One turning vector, and how many steps it has turned
The counts run from 0 to 418.
[-1.14 -1.07 -0.88  1.05 -0.97  0.39 -2.14 -0.04 -1.55  1.51  0.33  0.19
 -0.37  0.05 -0.36 -1.03 -0.53 -0.88  1.09 -0.93 -1.21  3.28  0.96  1.10
  1.89 -1.40  0.56 -0.29 -1.26  1.40 -3.19 -1.39 -3.16 -1.35  0.27  1.04
 -0.92 -1.51 -1.90 -0.50 -3.20 -0.65 -0.25  1.27  0.25  0.84] : 230
[-0.25  2.32 -0.15  0.35 -0.73 -0.83 -1.95 -0.41  0.97  0.95  0.10  0.73
  0.27  1.94  3.58 -0.71 -2.21  1.56  2.80  0.25 -1.12 -0.47 -0.46  0.62
  2.26  2.32 -0.46 -0.42 -2.22  0.40  0.41  0.01 -1.14 -1.07  1.26 -0.11
 -1.25  1.42 -2.15 -2.21  0.76 -1.22 -0.90  0.40  0.72  2.63] : 45
[-0.56  2.74  0.74  0.84 -1.00 -0.72  0.32 -0.51  1.94  0.55 -0.13 -1.16
 -0.47  1.17  2.38  0.04 -1.59  1.89  2.18 -0.73 -0.80  1.25 -0.02  0.66
  0.63  1.92 -3.35  1.28 -1.83 -0.16  0.70 -0.14 -1.04 -0.65  0.03 -0.24
 -3.12  0.83 -2.26 -1.77  2.15 -1.69  0.20  0.15  0.14  1.78] : 43
[ 0.79 -0.26 -2.67 -0.05  1.46  0.75 -0.20  2.37 -0.90 -0.62  0.97 -1.41
  0.00  0.43 -0.86 -1.16 -1.65  0.34 -2.08 -2.24 -2.59  2.81 -0.47  1.77
 -2.61 -2.53  0.92 -1.03 -0.34  0.84 -2.23  0.31 -0.16 -0.07 -0.13  0.01
 -0.41  0.49 -2.08 -1.62 -1.67 -0.66  1.13 -1.13 -1.72 -1.67] : 347
[-0.40 -0.61 -0.98 -0.06  1.29  0.28  0.07  1.28 -0.72  0.68 -0.49 -2.15
 -0.05 -0.74 -2.78 -1.12 -0.89 -0.35 -0.25 -2.48 -0.90  1.60  0.83 -0.66
 -2.63 -1.45  0.44 -0.33 -1.63  1.09 -4.04 -1.05  0.25  0.37 -1.29  1.14
 -1.32 -0.26 -0.39 -1.30 -3.37  1.37  1.39  0.71 -0.22 -0.82] : 94
[-1.82  1.10 -0.42 -0.59 -2.24 -0.08 -0.13  0.20 -1.35 -0.11  0.37 -0.14
 -1.12  0.58 -0.12 -0.08 -2.72  3.67  1.93 -0.59 -2.01  0.37 -0.36  0.70
  0.02  0.42 -1.23  0.18 -0.83  1.08  1.44  0.86 -1.10 -0.71  0.12  2.06
 -0.83  0.95 -1.27 -3.08 -0.08 -3.83 -0.88  2.46  0.10 -0.92] : 312
[ 0.85  2.37 -1.20  1.72  1.03 -0.54  1.82 -1.25  2.45  2.47 -0.72 -0.24
  0.67  0.09  1.09  1.77 -0.57  0.99  1.37 -0.17 -0.76  0.83 -0.29  0.58
  2.93  1.05 -1.69  1.49 -0.98 -0.02  0.13 -0.21 -3.26  1.03 -0.37  0.63
 -2.37  1.80 -1.04 -1.51  2.61 -0.99  0.33 -0.18 -1.21  1.09] : 142
[ 0.92  2.42 -2.72  0.88  0.47 -0.38  0.47 -1.16  0.08  0.29 -1.88  0.35
  0.43  0.02  0.38  0.85 -2.26  1.28 -1.30 -2.77 -0.03 -0.27 -1.03  0.83
  0.96 -2.23 -1.87 -2.23  0.53  0.29 -0.17  0.49 -1.68  0.39 -2.35  0.75
 -2.03  1.66 -2.25 -1.06  0.47 -2.22  0.35 -1.39 -2.05 -0.08] : 150
[-0.32  1.91  1.66  0.28 -0.88  0.19 -0.14  0.65  1.26 -2.13  0.06 -2.04
  0.73  1.57  0.61 -2.74 -3.59  0.51  1.82 -1.11 -3.30 -0.63 -1.61 -1.05
 -1.22  0.82  1.43  1.48 -0.11  1.09 -1.02 -1.02 -1.32  0.13 -0.03  1.61
 -1.52  2.17  0.51 -2.01 -0.08  0.99  0.44  0.06  2.00 -0.75] : 177
[-0.91  1.57 -2.22 -1.95 -1.00 -0.39 -1.02 -1.51  0.03  1.44 -2.82  0.55
  0.91  0.34 -0.53 -0.46 -3.36  0.71  1.32 -2.61 -1.55 -0.09 -0.41  0.52
  1.81 -1.21 -2.11 -1.85 -1.43  0.06  0.64  1.52 -1.87  0.87 -2.23  1.15
  0.14 -0.28 -1.75  0.21  0.38 -2.16 -2.16  0.23 -0.46  0.77] : 404
[ 0.60  0.57 -1.34  2.33  0.61  0.60  0.86  0.98 -1.85 -0.14  2.30 -0.56
 -0.68  0.10  0.65  0.80 -1.62  3.50 -0.10 -1.26 -0.71  2.32 -1.52  0.76
 -0.85 -1.02 -0.83 -0.27  0.10  1.15  0.07 -0.22  0.46 -1.34 -0.18  1.42
 -1.97  2.40 -1.42 -3.03  0.26 -3.51  1.40  1.03 -1.71 -0.97] : 58
[-0.29  0.53 -2.52 -1.65 -0.97  0.28 -1.02  2.13 -0.66  2.23 -0.23 -0.43
  0.59 -0.43 -0.31 -3.38 -1.74 -1.82 -1.22 -1.93 -2.04  2.42  1.07  0.95
 -1.24  1.00 -0.79  0.73 -2.43 -1.18 -1.32  0.28  0.14  0.47 -0.96  0.28
  1.26  0.56 -1.15 -1.97 -1.45 -2.24  0.33 -0.74  1.03 -1.05] : 209
[-1.23 -0.24  0.15 -0.36  0.15 -0.83  0.74  1.44  0.17  2.35  2.07 -0.75
 -0.35  1.32 -1.79  1.14  0.36  3.49  2.42  1.41 -0.99 -0.19  1.85  1.71
  0.32  0.55 -0.89 -1.19 -3.65  0.80 -0.71  2.55 -0.85  1.15  1.43  0.85
 -1.01 -0.10 -1.44 -1.51 -0.23 -1.68 -1.58  1.52 -0.80  0.62] : 220
[-0.04  1.05 -0.25  0.39 -1.37  0.82 -0.35  0.04  0.64  1.88 -0.69 -1.39
  0.74 -0.88  0.14 -1.44 -2.85  1.58  0.06  0.87 -1.47  0.82 -1.80  0.23
 -2.10 -0.15 -2.16  1.95 -0.79 -0.50 -2.46 -1.42  1.16 -0.97 -2.10  0.96
 -2.62 -0.23  0.70 -0.45  0.84  1.39  1.82  0.86  3.36 -0.11] : 293
[-2.11  1.05  0.99  0.89 -2.62  0.71 -1.90 -0.72 -0.60  0.26 -0.74 -1.40
 -0.74 -0.18  1.56 -1.35 -3.54  0.49  2.55  0.52 -1.89  0.98 -0.99  0.63
  0.66  0.03 -1.57  1.50 -0.65 -0.10 -1.64 -0.93 -2.59 -1.18 -0.76  1.11
 -2.43 -1.10 -1.43 -1.52 -0.22 -0.62  0.89  0.97  3.06  0.76] : 39
[ 0.59  2.30 -1.48  0.94  0.44  0.11 -0.55 -1.41  0.90  1.43 -1.31  0.07
  1.43 -0.08  1.48 -0.59 -1.98 -0.71  0.53 -0.57 -0.45 -2.55  0.05  1.21
  3.34  0.15  1.03 -1.65 -0.05 -0.18 -2.13  0.09 -4.01  1.28 -0.71  0.44
 -1.57  1.75 -1.46 -1.75 -0.45  0.19 -0.03 -1.58  0.01  0.84] : 146
[ 0.97  2.02 -0.28  2.29  1.09  1.33 -1.99  1.19 -1.29 -0.11 -0.94  0.94
  1.21  0.49  0.59 -2.27 -4.28 -2.61  0.92 -1.12 -1.59  1.52 -2.25 -0.57
 -1.04 -1.01  2.14  1.22  0.33 -0.18 -0.28 -1.44 -0.99 -0.01 -0.23  1.61
 -0.47  0.42 -2.16  0.05  0.23 -0.08  1.81 -0.60  0.98 -1.41] : 170
[-0.67  1.30 -0.24  2.06 -0.23  1.33 -2.08  1.30 -1.23  1.22  0.41 -0.59
 -0.33 -0.83  2.20 -1.31 -2.16 -0.48  1.05  0.43  1.14  0.36  1.49  1.54
 -0.53 -0.10  0.06 -1.58 -2.75 -0.71 -3.71  0.14 -0.40  0.16 -0.06 -1.01
 -1.61 -0.26 -4.07 -1.14 -1.53 -0.15  1.85 -0.55  0.44  0.89] : 323
[ 1.36 -0.19 -2.25  0.17  0.40  0.20 -0.57  0.32  1.88  1.84  0.79 -1.29
  0.77  1.16  2.17 -0.63  0.68 -0.10 -0.13 -0.05 -2.86  2.26  0.08  2.15
  2.33  1.68  0.82  0.32 -1.52  0.25 -3.19 -0.75 -2.75 -0.27  1.24 -1.26
 -1.30  1.54 -0.28 -2.15  0.24  0.97 -0.57 -0.85 -0.44  2.07] : 239
[-1.56 -0.76 -0.82 -2.48 -1.68 -1.00 -0.81  1.19 -1.01  0.81  1.74 -0.24
 -0.43  1.47 -1.44 -1.89 -1.44  2.15  0.57 -1.71 -3.17  1.88  0.03  0.83
  0.05  0.13 -1.26 -0.89 -2.43  1.24  0.24  1.90  0.31 -0.74 -0.46  1.07
  0.74  0.24 -0.02 -1.50 -1.37 -3.18 -2.44  0.90  0.65 -0.11] : 213
[ 1.53  1.08 -2.56 -1.29  1.79 -0.87  1.98  0.55  2.57  2.76 -0.93  0.27
  2.16  0.45 -2.50  0.29  0.30  1.70 -1.18 -0.40  0.28 -0.39  1.49  0.09
 -1.69 -0.18 -0.91 -1.33 -2.82  0.49 -2.42  0.90  1.18  2.01 -1.66 -0.16
 -1.34  0.98 -0.03  0.07 -0.21  1.16 -0.31 -0.05 -1.31  0.38] : 379
[-0.60  0.11 -1.86 -2.14 -0.26 -1.36  1.87 -0.90  1.24  2.44 -0.82 -2.03
  0.21  0.83 -2.86  1.64 -0.11  3.72  0.24  0.19 -2.34 -0.25  0.00  1.64
  0.28  0.13 -1.99  0.01 -2.01  0.65  0.38  1.42 -1.51  1.02 -0.26  1.89
 -1.42 -0.60  1.11 -1.95  0.34 -0.73 -1.89  1.28 -0.79  0.08] : 120
[-1.23 -0.21  1.13  2.05 -0.78 -0.08 -2.43  0.69 -1.51  0.35  2.98  0.81
 -0.43  0.48  1.44 -1.78 -2.24  0.08  1.93 -1.21 -0.98  3.25 -0.62  0.45
  2.07 -0.59 -0.40 -0.45 -0.82  0.83 -2.46 -0.42 -0.30 -2.42 -0.21  0.26
 -1.06  0.05 -1.75 -1.08 -1.58 -1.90  0.00  0.63  1.49  1.39] : 329
[ 1.25  0.91 -0.03  0.44  2.21 -1.71  0.53 -1.00  1.60  0.95 -0.23 -0.76
  1.00  2.61 -1.86  2.51 -0.10  3.24  0.75  0.48 -1.12  0.24 -1.83  1.77
 -0.30 -2.19 -0.36 -0.03 -1.27  0.99  0.28 -0.72 -1.68  0.16  1.15  1.96
 -3.20 -1.63 -0.81 -0.31  0.85  2.42 -0.51 -0.34 -1.26  0.50] : 258
[-0.48 -0.14 -1.85  1.02  0.61  1.32 -0.03 -0.39 -0.35  2.18 -1.62 -1.61
 -0.16 -1.65  0.02  1.05 -2.30 -0.48  1.13 -0.73 -1.26  3.27 -0.41  0.82
  0.82 -1.45 -2.20  0.58 -1.48 -0.55 -2.75  0.36 -1.78  0.52 -2.74 -0.87
 -1.15 -1.47 -1.65  1.48  1.52 -0.33  1.04  1.39 -0.15  0.81] : 133
[-0.30  1.31 -2.16  0.78 -0.97  2.52 -1.49  0.35 -2.66  3.29 -1.40  1.24
  0.94 -1.53  0.38 -0.57 -3.78 -0.30  1.15  1.81 -0.35 -0.51 -0.33  1.00
 -0.72 -0.54  1.20 -0.09 -0.95 -0.57 -1.41 -0.21 -1.64  0.37 -1.09  1.10
  0.12 -1.25 -2.39 -0.34 -0.33 -0.91  1.31  1.54  1.40 -0.89] : 32
[-1.06  1.05 -0.21  0.83 -2.17  1.46 -0.97 -0.14 -0.14  0.76 -0.50 -1.43
  0.02 -0.54  2.54 -1.24 -2.97  0.31  2.03  1.11 -2.50  1.84 -1.02  0.02
 -0.28  1.22 -0.82  2.43 -0.63 -0.42 -1.53 -1.56 -2.24 -1.48  0.18  0.10
 -2.17 -0.01 -1.36 -1.40  1.05 -0.60  1.53  1.69  2.41  0.67] : 40
[-1.11 -0.64 -1.50  0.98  0.34  0.57 -0.48  0.10 -0.47  1.40 -0.41 -2.64
 -0.96 -0.91 -0.04  0.20  0.00 -1.04  0.26 -1.82 -1.50  4.04  0.61  1.16
  1.00 -0.83 -1.72  1.32 -1.20 -0.02 -3.51 -1.59 -2.60 -0.64 -0.65 -0.15
 -1.43 -0.74 -1.51 -1.56 -1.38  0.38  0.96  0.28 -0.30  0.35] : 232
[-0.29  1.85 -0.77 -1.13  0.20 -1.96 -2.08  0.71  0.22  2.68 -0.09  2.32
  0.94  2.32 -0.86 -1.96 -0.72 -0.21  0.11 -1.34  0.29  0.43  1.02  0.65
 -0.03  1.74 -1.14 -0.08 -3.46 -0.73  1.26 -0.29  1.19 -0.33  0.93  2.23
  0.01 -0.49 -2.02 -2.26 -1.59 -1.79 -1.93 -1.23  0.63  0.19] : 205
[-0.44 -0.33 -0.93 -0.40 -0.05 -0.18 -1.51  1.24 -1.03 -0.15  0.36  0.79
  0.78  0.97 -3.03 -1.99 -1.62 -0.08  0.67 -1.72 -0.62  0.63  1.00 -1.01
 -1.12 -1.65  2.89 -1.51 -1.70  2.76 -2.86 -1.09 -0.09  0.21 -0.24  1.86
 -0.31 -0.09 -0.64 -0.98 -4.31  0.94 -0.11  1.24 -0.30 -0.50] : 92
[ 0.73  2.11 -0.09  0.22  0.88  0.83 -0.12  1.98  0.49 -0.08 -0.17 -1.04
  1.52  0.18 -0.12 -2.55 -3.00  0.41  1.19 -0.51  0.07 -2.65  0.97 -1.10
 -2.46  0.96  2.08 -2.05 -2.50  0.11 -3.04  0.83  1.70  1.79 -0.70  0.16
 -0.84  2.26 -1.01 -1.07 -1.28  1.14  1.04 -0.33  0.96  0.06] : 185
[ 0.03  2.03  1.09 -0.38 -1.04 -0.60 -1.68 -0.22  1.74  2.95  0.83  1.73
  1.85  1.82  0.78 -1.81 -2.62  1.41  1.77  2.01 -0.71 -1.13 -0.76  0.70
  0.42  1.43 -1.17  1.02 -2.57 -0.48 -0.10  0.40  0.63 -0.80 -0.32  1.08
 -1.44 -0.21  0.17 -0.28  0.89  0.23 -0.77  0.00  3.68  1.58] : 298
[ 0.91  0.11 -2.00 -1.71 -0.36 -0.29  0.77  0.61  3.10  1.45  0.21 -0.38
  1.90  1.10 -1.43 -1.88 -0.39  1.11 -0.10  0.41 -2.70 -0.93  0.34  0.13
 -0.28  1.41  1.72 -0.96 -1.64  2.34 -3.77  0.01 -0.70  1.15 -0.06  0.39
 -1.35  1.80  1.66 -1.24 -1.51  2.59 -1.02  0.70  1.06  0.86] : 376
[ 1.83  0.15 -3.15 -1.71  0.81  0.24  1.14  0.79  2.46  2.44 -0.82 -0.94
  2.32  0.35 -0.89 -1.28  0.01  0.81 -0.77  0.05 -1.86 -0.41  0.53  0.14
 -1.16  1.22  1.85 -0.71 -2.06  1.67 -3.06 -0.44  0.20  0.95 -0.21 -0.18
 -0.68  2.12  1.19 -1.45 -0.62  2.22 -0.41  1.00 -0.38  0.62] : 377
[-0.71  1.25 -0.72  1.26  0.01  1.19 -2.77  0.90 -1.93  1.53 -0.34 -0.42
 -0.38 -0.19  2.56 -1.01 -2.30  0.25  1.83  0.74  0.91 -0.98  0.80  1.45
  0.15  0.16  0.50 -2.20 -2.85 -0.61 -2.73  0.23 -0.19  0.25  0.51 -0.32
 -0.96 -0.30 -3.87 -1.70 -1.89 -0.16  0.12  0.06  0.35  1.22] : 322
[ 0.53 -0.89 -1.36  0.74  0.87 -0.79  0.31 -0.21 -0.59  0.12  1.88  1.20
  0.63  1.62 -2.67  1.20 -1.49  2.47  0.02 -0.93 -2.05  1.29 -1.40  1.62
  0.96 -3.93 -0.03 -1.82  0.92  2.65 -0.76  0.70 -2.27 -0.28 -1.00  1.72
 -1.53  0.37  0.15 -0.01 -0.68 -1.48 -1.02  0.30 -1.51 -0.61] : 251
[ 0.51 -0.01 -0.52 -0.36  0.64 -0.43 -0.97  0.83  1.52  3.72  0.70  1.55
  2.68  0.81 -2.42 -2.46 -0.71 -2.58  0.11 -0.27 -0.83  0.62  1.26  0.71
  1.63  1.11  0.64 -0.15 -2.98 -0.13 -3.05  0.57 -1.24  1.24 -1.27  1.00
  0.02  0.03  0.50  0.86 -1.24  0.75 -1.46 -1.00  1.95  0.87] : 108
